In the data rows, 128 means zero.
Here are some points:
138,92,139,166,194,119,230,116,179,124
119,168,125,206,119,162,31,174,73,127
93,140,177,160,173,86,73,193,106,92
172,126,103,120,114,146,155,103,116,99
135,169,111,207,132,137,44,162,90,128
56,122,87,101,72,170,132,143,132,219
81,144,120,165,134,139,122,173,117,167
99,109,158,111,141,99,189,140,126,94
160,112,154,162,157,124,145,104,148,114
136,128,128,141,154,98,67,149,128,87
98,118,153,147,127,119,203,146,119,137
113,150,193,127,60,145,81,143,104,94
81,67,134,72,124,130,167,135,164,146
140,46,118,106,135,140,152,72,148,121
121,43,126,15,144,82,142,82,174,52
138,137,162,142,145,123,23,130,106,58
Here are 12 more points, each followed by its number:
37,106,209,9,163,50,87,183,153,213 0
56,95,141,119,97,103,162,165,102,92 1
193,133,117,143,112,124,96,125,91,47 2
79,112,162,164,138,116,196,160,137,140 3
181,132,89,88,61,141,134,94,143,98 4
169,108,121,131,136,127,174,124,139,100 5
103,31,125,116,164,135,165,95,189,102 6
167,169,20,142,29,174,161,167,102,128 7
56,108,161,180,119,159,171,184,120,195 8
157,117,100,115,74,175,66,75,99,126 9
160,113,116,113,161,146,104,67,145,117 10
202,189,86,114,62,162,123,108,128,189 11
Which three of these numbered points are nearest to each point below by angle, seen from the average point of the first points? Their numbers follow each, nearest first.
116,99,157,173,163,113,197,115,163,117 > 3 6 5
196,195,126,216,203,91,79,122,80,64 > 2 10 5
147,134,128,141,127,127,163,141,146,83 > 5 4 2
122,136,96,160,95,164,199,149,148,147 > 7 8 3
32,107,118,199,126,107,84,209,88,73 > 1 8 3
84,134,123,194,63,164,143,164,84,92 > 7 1 8
122,113,137,123,100,176,70,84,111,112 > 9 10 4
63,130,79,118,111,157,192,159,142,173 > 8 3 7
107,109,167,86,117,92,174,146,111,120 > 1 0 3
109,86,125,170,163,125,219,158,178,111 > 3 6 5
74,164,161,118,104,129,138,154,122,166 > 8 0 3
168,112,139,108,122,161,115,45,143,134 > 10 9 4
205,161,35,81,138,85,255,86,154,113 > 5 4 7
187,123,89,81,66,150,121,74,135,94 > 4 9 11
199,178,99,131,149,150,103,111,154,209 > 11 10 9
114,125,157,110,197,60,116,137,131,143 > 0 3 10
183,179,115,54,102,101,152,91,134,101 > 4 11 5
111,208,103,101,95,173,133,156,133,239 > 11 7 8
202,113,106,160,135,132,148,112,105,104 > 5 2 4
